One turn sends every row of this set to another row. A few are shown first. Where does it send the rows asked after them?
ridim: [ 41  22  33  18 -18   8  12 -17 -17   0   2  35  15 -14 -20  -8  -5   5
 -27  -6 -11   1]
ton: [-21 -21  -3   1   8  40   8   3  -8   4  -2  16   5  11 -13 -10 -56   6
  13  -8  -6   8]
pavud: [ 26  53  11 -21   0  14  23  -2  -8 -12   3   2  -5   8  17 -15  22  14
   9 -25  16 -13]
bude: [ 38  10  33  12 -11   0  14 -11  -7  -5  14  59  -1   2  -3  -7  -9   1
 -16   5   7   9]
vosi: [ 49  21  31  12  -6   3   2 -12 -12   2  -9  35  13 -15 -22  -8  -7   1
 -15  -9 -24   2]
Bigep: [-22 -10  -3   7  -9  43  15  -2  -6   3   8   8  -3  10 -13 -20 -55  14
   9  -1  -7  11]
zun: [ 47   8  30   6   1  -6   4  -6  -3  -2   3  61  -3   1  -6  -7 -11  -3
  -4   2  -5  10]
gel: [-23 -17  -2   4  -2  40  13   0  -8   1   3  13  -2  10  -8 -16 -57  10
  13  -5  -2   9]
zafep: [-49 -37 -18  16   2  17 -18  -9   2   7  15  -1  -2  -4   4  -9 -33  16
 -18 -20  -4  10]
Bigof: [ 21  39  14 -24  12  14  21  -1 -14 -12  -1  11   6   9  19  -1  22   7
   5 -33  29 -17]
tifo: [ 22  33  12 -25  25  16  16   3  -9  -5   4  17  18  21   9  13  27  -2
  -2 -29  27 -15]
kino: [ 33  60   5 -19   3  17  19   2   3  -3  13  -1  -5  19   7 -15  25  13
   7 -13   1  -6]
rimo: [-45 -39 -21  15  10  15 -21  -5   9  11  20   5  -2   7   2  -4 -32  11
 -18 -13  -8  15]
gine: [ 13   0   9  -3  -8 -35 -11  -4 -13   0   0 -22   4  22  12  -9  67  -3
  19   2 -15  21]
Noda: [-19  -7  -5   9  -6  47  13  -1  -4   8   9   3   3  13 -21 -18 -52  13
   5   1 -16  11]
Ner: [  8   0  12   0 -15 -32  -7  -9 -21  -4  -4 -29   9  13  12 -10  68   0
  13  -6 -11  16]
Sol: [-34 -26 -25  14   7  14 -26  -3  16  15  15  -6 -11   2  -3 -17 -34  16
  -7  -9 -30  18]
lela: [-35  10  28  11   2 -46   3  -9  -4  -3  29 -13  -2 -19   9  -2  42   3
  -4  11  12  10]
Zoke: [-11   2 -60   5 -22 -10  -3  -3   7 -10  -5   7  -8  22  21  15  -7   1
   6  30  16  23]
Fomol: [-25   1  24   0  30 -55 -13   3   4   5  17  -1   0 -11   5   7  40  -9
  11  10  -1  13]
mubi: [ 51  14  30   6   4  -4  -2  -6  -7   2  -9  49   4  -7 -15  -7 -11  -3
  -3  -5 -20   6]
felo: [-18 -11  -6   7   4  46   9   2  -4  11   5   4  10  14 -26 -11 -52   7
   4  -2 -19  11]
gesa: [ 36  16  34  18 -20   6  18 -17 -13  -4  13  47   9  -5 -10  -8  -6   4
 -28   1   4   5]
Vef: [-45 -29 -19  17  -4  16 -18 -11   2   6  10 -11  -7 -11   4 -17 -34  20
 -14 -22 -14   9]
valu: [ 29  41   8 -22  27  19  12   7   2   3  13  14  18  31  -1  13  30  -3
  -5 -17  11  -8]
zaru: [-18 -18  -5   3  10  43   6   4  -6   9  -1  12  11  14 -22  -7 -54   4
   9  -7 -14   8]
Voze: [-38 -34 -25  13  13  14 -25  -2  17  15  21   3  -7  10  -2  -9 -32  11
 -11  -8 -22  19]
tuvos: [  1  -4  15   3 -18 -30  -2 -13 -26  -6   0 -27  16  13  13  -4  68   0
   3  -7   3  14]
Nokeg: [-32   1  26   4  18 -53  -4  -2   0  -1  25   0  -4 -13  12   3  40  -4
   5  11  14  12]
kezog: [ -3   2 -58  -1  -7 -11 -18  -1  -6  -7 -42 -11   9  -1   8  19  -9  -3
  14   4  -8  11]
Koto: [ -9   6 -56   8 -16   0 -12  -8 -13  -4 -35 -23  25  -3  -4  26  -3  -2
  -7   3  -5   6]
tud: [ -4   0 -60  -2 -11 -16 -13   1   4 -10 -27   3  -8  12  20  14 -12  -2
  22  17   3  19]
Farup: [ 10  -7   8  -4  -3 -35 -10  -2 -10   0   9 -12   5  31  13  -2  69  -7
  15   7  -7  24]
vesaz: [-16   9 -56  15 -28   6  -1 -12 -10  -4 -13 -19  26   8  -3  27   1   2
 -22  15   7  11]
Vuti: [  3 -11  11  -2  -6 -32  -5  -5 -14  -2  14  -8  12  32  15   3  69  -7
   6   6   7  22]
guse: [ 34  54   4 -20  17  20  14   6   8   4  18   4   7  30  -2  -1  30   4
   0  -9  -2  -3]
lusel: [-30  20  26  14   2 -42   0  -9  -3   3  25 -27   4 -24  -2  -5  44   5
  -7  10  -4   9]
Fakoz: [-38 -23 -23  16  -1  16 -23  -8   9  10   9 -14 -12  -8   0 -21 -34  20
  -8 -16 -28  12]
volor: [-22  20  22  10  14 -44 -10  -3  -1   9  17 -29   7 -22 -10  -1  45  -1
  -2   8 -19  10]
vudir: [ -2 -10  14   1 -14 -30   0 -11 -23  -5   9 -15  17  23  16   2  71  -4
   0  -1  11  16]
kep: [-17   7 -58  13 -31   1   4 -10   0  -7   2  -4   9  21   9  22  -1   3
 -15  29  18  19]
Fup: [-19  10  22   3  28 -50 -16   3   4  11  14 -16   5 -16  -7   4  42  -8
   8   9 -18  12]

bude turns into gesa
felo turns into zaru
Now these:
Fup turns into Fomol
tud turns into Zoke
Voze turns into rimo
guse turns into valu
Farup turns into Vuti

